In the data rows, the value 128 means zero.
Here are some points, each followed by its number:
[123 123 141 128 120 119 118 131 111 146 115 127 119 134 120 129 120 137
 110 113 127 123 123 122 129 129 153 132 130 125 126 133 123 137 121 117
 128 136 127 131 131 143 130 125 132 123 130 128 127 135 115 118 137 138
 129 134 132 105 124 109 117 136 114 118 124 130] 0
[ 88 167 113 130 127 100 143 133 123 121 174 111 141  77 125 103 146 159
 102 149 164 192 113 147 127 149 106 126 149 134  89 151 143 105 141 138
 144 150 126  93 127 156 121 135  91 139  95 110 164 141 137 120 138 125
 142  92 131 112 129 114 118 135 135 133 113 133] 1
[177 126 255  86  63  76 136 106  27 215 131 108  86 156 155  81 137 155
  85  82 111 140 118 114 140 139 137  94  72 141 105 223 110 184 148  84
 121 183 148  87 185 238 172 161  82  90  93 130 150 255 117 140 124 159
 146 173 119 100  77  82 162 168 127  86  33 125] 2
[149 138 130 111 168 160 120 141 129 144 101 132 128 160  87 160  98 122
 125 106  54  28 131 125 104 120 104  97 103 124 158  83  94 143 113 139
 122 130  94 128 159 139 150 111 160 133 201 150  92 131 121 143 136 137
 164 176  98 145 160 187 129 105  92 142 136 133] 3
[133 116 140 147 103 117 139 154 118 111 167 120 169  92 129 106 152 126
 130 127 150 148 131 128 157 152 126 153 164 136 114 145 127 110 134 117
 108 129 153 132 134 137 116 132 104 133  60 116 134 146 134 107 122 116
 133  79 124 120 115 134 114 112 139 117  96 129] 4
[123 180 134 121 100  95 146 131  99  53 233  52 208  19 179  87 173 158
 143 142 154 194 128  73 160 155  97 176 170 123 113 130 129  74 130  84
 148 115 134  80 145 197 113  99  88 145  75  97 178 105 132 111 113  85
 154  71 166 177  86 115 114 101 180 108  84 143] 5
[118  92 158 171  82  80 153 150 126 147 109 143  93 136 117 109 149 150
  95 112 185 178 123 165 152 130 199 139 143 131 103 146 154 139 181 145
 113 146 160 153 104 123 132 137 103 146  78 114 174 141 122  85 148 135
  93  88 125  61 121  73 117 116 110 122 133 149] 6
[ 95 148  85 141 149 127 118 122 138 133  72 145  96 144 103 173  99 167
 102 126 126 107 121 153  96  96 170 118 104  94 135  96 136 151 125 120
 152 130  80 134 103 110 155  84 159 145 216 131 156  72 120 123 158 133
 134 171 158  85 130 116 132 137  75 133 200 142] 7
[108 193 131  99 161 134 128 193 150 135 194 128 145  82  90 138 117 189
 102 140 139 124 160 165  85 187  70 141 101  99  81  68 106 161 111 198
 147 126  63 120 141 135 121 183 126 183 205 174 142 246 173 255 176 106
 175 130 160  92 156 179 165 119  94 184 109  55] 8
[120 149 163 131  85 137  95 113 140 114 145 122  95 122 166 138 106 151
 128 144 162 169 178  40 165 125 170 176  72 124 121 100 133 178  94 100
 132  41 108 188 140  83 150 106 182 146 156 132  95  78  98 119 152 129
 148 149 217 114 103  76 130 147 128  99 220 105] 9
[114 133 121 130 145 128 136 137 134 117 139 121 150 114 115 126 130 119
 133 129 123 123 120 134 132 129 118 122 145 139 126 128 125  99 126 139
 127 139 126 111 125 131 127 125 120 123 116 124 128 119 127 108 127 128
 131 110 113 144 135 149 112 116 135 131 121 138] 10
[103 144  72 125 185 131 129 103 148 142  62 137 101 159  93 166  97 147
 111 118  94  91 113 167  82  83 132 100 114  98 142  94 127 131 127 130
 154 143  84  99 102 125 136 110 161 129 220 139 141  79 131 136 130 124
 129 195 127 122 143 146 142 134  84 139 158 150] 11
[137  79  64 174 136 141 118 129 140 103  59 138 136 145 116 161 127 102
 130  88 116  67 121 158 119  94 173 162 188 115 177 108 128  98 126 107
  98 121 131 151 101  95 108 112 161 118 140 118 115  59 126  98 102 120
 109 119 103 112 142 141 105 122 106 127 144 148] 12
[121 141 152 106 116 135 118 128 126 142 139 136 108 135 125 132 112 152
 115 139 116 135 144 105 128 127 124 124  93 128 131 120 126 151 115 134
 150 106  98 135 139 123 143 132 141 132 154 140 127 129 122 141 151 132
 137 150 153 139 140 128 130 130 130 124 150 111] 13
[159  94  38 181 143 137 126 146 150  83 113 143 159 123 140 132 156  53
 163 125 138 127 119 156 138 103 124 154 178  89 146 115 144  95 143 129
  90  95 180 140 108  88  94 112 148 131  95  93  90  77 142 109  91  89
 112  95 109 137 119 138 134  95 155 138 141 154] 14
New points follow, each followed by the numbers of its three nearest points above by angle, seen from the average point of the numbered points, smallest number first.
[ 97 125 100 140 154 130 120 121 136 137 110 117 131 134  99 137 105 122
 120 116 120 114 104 141 108 110 129 135 157 129 121 116 119 106 114 136
 125 137 106 120 107 122 111 146 137 119 138 142 119 115 117 122 126 138
 125 123 120 110 148 142  97 140 113 156 131 128] : 10 11 12
[135 130 140 123 126 125 127 142 119 141 143 126 137 125 116 124 132 132
 117 126 125 122 124 139 119 143 115 122 133 128 117 132 123 123 132 134
 124 142 127 117 140 142 119 146 117 124 120 130 128 165 134 146 133 130
 130 126 116 121 133 141 133 126 124 144  95 119] : 2 4 8
[ 84 122  81 149 156 133 109 143 149 119 115 107 138 112  87 143 100 120
 122 119 125 108 112 142  92 101 139 143 193 118 130 104 118  90 103 141
 122 136 103 123 100 109 104 149 149 112 135 151 111 118 122 128 122 138
 123 102 121 104 157 142  85 112  99 158 134 129] : 10 11 12
[106 146  77 161 134 144 100  95 170  79 132 135 133 107 167 144 118 156
 119 167 152 161 150 113 134 125 136 168 109  79 112  76 131 139 119  97
 139  55  99 160 105  99 124 104 166 162 169 117 131  57 141 149 127  93
 148 130 210 130 116 109 162 134 122 137 204 108] : 7 9 13
[148 115  59 138 148 140  93 124 145 110 134 112 167 105 115 131 145  54
 147 125 134  79 124 197  72 137  90 132 199  89 145 111 106  88  97 131
 113 127 141 125 121 124  48 184 137 117 109 162 107 170 149 196  85  96
 101 123 115 107 164 152 124 136 118 170  68 105] : 10 12 14
[199 113 186 132  84 119 140 173 110 125 110 181 114 153 144 145 138 139
 129 126 121  93 173 132 168 161 144 126  66 102 121 103 124 195 160 135
  97 116 161 161 150 134 132  78 121 156 129 121 129 188 146 148 153 113
 142 130 136 120  97 136 186 119 112 108 130 107] : 2 9 13
[136  74  87 161 121 145 119 120 140 135  51 132 126 166 120 166 107  86
 139  89  99  35 107 160 123  96 175 143 174 133 173 111 103 112 128 110
 100 142 135 144 115  89 117 118 165 108 131 130  95  83 125  98 100 130
 108 132  84 107 138 149  91 117  96 134 139 156] : 3 12 14
[161 119 163 111 125 105 146  95 102 166 115 146  91 159 150 101 144 116
 125 127 110 139 119 142 108 119 117  83 102 119 117 172 132 150 155 130
 123 158 146 106 127 160 136 154 111  99 125 136 141 179 132 142 108 141
 106 155  96 116 113 110 160 157 140 126  70 132] : 0 2 6
[178  72  89 142  75 115 110 113 128 145 109 165  97 124 164 128 128  90
 123 144 182 150 187 138 118 161 139 157 105  77 114 107 134 178 109 121
 112  88 163 185 116  87  86 170 145 123 150 125 108 165 165 186 133 107
  88 127 170  59 104  78 179 152 120 150 153 100] : 6 9 14
[120 138 131 138 110 105 116 119 116 138 164  97 116 101 156 114 128 145
 108 131 179 171 130 105 116 144 130 160 140 124  92 148 115 137 111 117
 126 107 120 124 139 143 110 151 122 130 113 132 132 154 128 162 131 122
 150 116 179  82 115  91 139 151 132 122 120  98] : 1 2 5
[161 112 105 138 117 151 121 175 142  77 164 142 161 104 135 148 127  97
 143 132 136 104 168 110 147 157 115 170 136 117 130  75 117 142 120 131
  89  93 151 173 130  93  96 111 152 158 101 128  87 116 145 155 124 103
 137  92 147 143 132 161 130  98 136 126 148  98] : 4 12 14
[112 121 153 135 101 127 114 132 118 142  86 144 105 145 126 143 105 169
 107 125 134 135 139  99 148 132 183 130  98 132 114 115 139 164 134 113
 146 114 118 151 123 119 160  74 145 146 172 114 146  94 112 103 165 136
 115 156 164 118 118  82 125 144 115 105 190 124] : 7 9 13
[121 117 148 126 120 119 129 136 117 127 119 113 147 126 124 124 131 119
 129 115 118 117 120 107 147 121 144 137 145 144 133 145 126 103 129 102
 122 124 139 129 142 132 135 107 123 117 110 113 112  91 110  80 123 141
 130 121 118 135 119 127 101 117 135 106 122 143] : 4 10 12
[ 46 162  35 183 182 133  83 133 162  70  33 144  95 124  92 220  81 190
  64 146 129 100 135 150  95  91 184 144 119  82 135  20 144 132 135 131
 152  89  55 154  75  68 161  43 181 181 255 125 157   0 112 119 185 113
 148 161 207  59 155  88 122 129  36 170 255 151] : 7 11 12
[119 166 106 143 128 141 132 180 152  54 215 119 187  45 137 141 133 151
 130 155 168 153 167  94 153 166  93 171 138 119 106  55 120 119 118 142
 121  67 108 154 123 110  98 109 132 186 113 118 120 122 153 177 144  80
 176  82 198 145 132 171 138  88 137 152 161  82] : 4 5 8
[210  99 183 142 102  99 174 215 108 121 112 195 140 151 107 129 158  94
 149 110 102  83 174 168 165 165 166 100  78 122 120 132 132 184 183 138
  80 165 186 160 132 149 161  80  87 150 110 107 153 187 172 125 153 123
 114 127  67 149 102 168 186  80 120 103 111 149] : 2 4 6
[146 116 154 124  88 103 131 125 116 150 115 160  90 140 169 111 134 115
 134 140 169 159 142 125 149 137 159 130  91 128 126 166 145 167 146 120
 136 121 163 150 133 114 138 130 108 134 108 117 140 142 128 121 142 135
 106 124 136  96 106  61 151 148 143 116 138 133] : 0 2 6
[128 122 112 138 134 121 132 112 123 137 109 133 113 137 132 127 135 120
 128 129 129 130 126 148 116 117 126 116 127 116 125 136 131 128 137 126
 127 143 132 118 118 135 127 132 128 122 138 125 137 120 136 123 117 129
 121 137 119 118 124 120 139 135 128 131 118 138] : 11 12 14
[119 137 123 128 124 137 115 137 133 102 141 109 140 112 131 140 118 147
 123 131 133 131 141  94 143 133 134 153 130 124 129 103 124 119 104 110
 125  94 120 143 138 123 126 107 142 140 135 128 120  96 116 121 134 120
 150 125 162 136 128 123 113 127 124 123 160 119] : 5 9 13
[122 140 134 117 161 134 138 136 124 146 110 130 109 165 105 142 111 128
 128 115  77  82 112 142 120 110 113  95 125 135 136 126 125 120 136 139
 120 171 107 104 134 159 149 113 141 116 152 134 117 126 124 110 127 139
 135 154  95 155 131 173 126 119 112 124 116 144] : 3 10 11
[131 135 143 114 115 127 123 110 113 141 154 109 126 116 146 110 139 127
 134 128 142 156 126 111 126 126 114 132 127 137 123 147 125 129 119 125
 136 123 130 116 130 144 116 164 116 116 107 142 119 155 123 144 119 128
 131 126 142 128 123 112 124 146 147 134 103 111] : 1 2 4
[ 84 161 132 134 138  98 143 135 122 107 166  94 140  80 137  96 155 188
 102 145 173 191 120 133 128 138 129 131 152 123  87 146 141 109 133 119
 149 150 115  97 134 155 120 154  93 134 106 117 165 141 124 109 154 134
 139  97 152 101 122 102 112 125 126 145 101 122] : 1 4 5
[161 127 147 112 129 138 134 142 116 138 123 142 123 150 118 137 120 122
 129 111 105  91 130 136 118 141 115 115 109 129 134 119 116 157 126 141
 108 132 127 129 143 138 133 142 134 121 129 141 109 170 135 160 124 129
 141 154 120 129 125 161 153 121 121 128 113 118] : 2 3 8
[127  87 225 175   9  65 134 203  69 100 239  85 240  14 185  67 233 155
 129  75 194 213 133  91 240 207 163 222 255 186  75 209 114  66 169  50
  86 143 236 137 186 210  81 145  35 139   0  58 172 197 115  34 131 119
 121   0 124  93  60  78  16 125 191  78  27 148] : 1 4 5
[161 109 179  93 119 117 140 105 106 186 123 147  95 173 130 103 142  81
 154 139 119 147 118 124 137 128 127  97 109 164 138 192 142 146 140 153
 148 149 163 126 134 128 148 153 109 102  97 127 103 179 117 105 116 170
  94 145  89 141 117 108 137 146 158 116 102 143] : 0 2 6
[128 136  82 146 150 149 137 140 161  93 129 144 148 117 119 139 137 100
 149 150 130 122 131 143 130 121  97 130 139 128 135 100 130 101 130 154
 129 118 126 138 113  96 104 129 142 141 126 120 117 103 149 135 112 113
 129 113 109 164 144 180 129 100 147 147 137 133] : 10 12 14
[126 120 143 140 112 111 134 138 121 138 126 130 122 128 128 123 130 138
 116 124 143 143 131 133 137 134 149 131 129 128 119 139 132 140 139 123
 123 133 134 132 124 131 132 131 120 131 115 124 139 141 126 122 138 133
 125 116 130 107 126 111 123 133 120 128 125 128] : 0 2 6
[119 137 103 143 150 139 119 128 154 103 118 148 115 128 112 155 111 147
 110 135 140 126 141 128 118 120 146 142 104 105 128  89 137 139 128 135
 126 101 114 154 107 113 127 105 156 150 171 139 122  93 136 132 136 113
 145 140 174 121 144 128 129 119  98 141 181 118] : 7 9 11
[119 108 113 128 139 132 121 119 139 145  95 136 116 152 107 140 115 114
 132 121 117 102 116 141 113 107 134 118 139 133 144 125 129 124 123 131
 135 143 122 127 113 117 125 126 135 108 146 129 120 117 129 117 124 136
 117 137 102 133 144 132 113 132 112 134 134 135] : 3 11 12
[106 158 106 140 145 126 135 149 139  80 160 114 160  90 129 135 130 152
 129 142 137 147 135 127 133 135 119 139 147 115 117 100 130  94 135 124
 128 129 113 108 119 135 115 104 121 151 130 114 151  92 134 125 141 109
 154 100 150 148 130 141 124 106 128 129 136 134] : 1 5 10
[ 36 126 123 157 116 112 128 167 161 125 134 119 124 109  93 130 101 163
 105 134 171 173 115 118 149 128 197 148 172 155 115 137 146  88  98 138
 147 132 117 147  93  87 148 121 120 141 118 114 125  83 106  73 179 155
 114  87 147  84 153  93  37 127 103 134 199 131] : 1 6 9
[159 110 112 136 146 133 116 106 107 136  73 135 106 154 127 150 125 123
 108 108 102  86 122 168  87 109 128 118 112  90 135 112 116 147 131 103
 118 143 121 113 129 151 134 117 123 123 168 128 145 125 137 146 122 115
 140 168 125 103 121 114 171 131  98 131 110 128] : 3 7 11
[ 65  83 175 129  85  81 104 132 120 220 109 117  89 135  68 102  93 138
  91 102 171 178  81 140 143 110 199 137 204 173 107 187 138 109  89 143
 161 166 140 124 121 113 146 192 100 100  75 152 130 169  99  61 182 201
  68  93 121  40 150  50  39 176  91 133 135 131] : 0 2 6
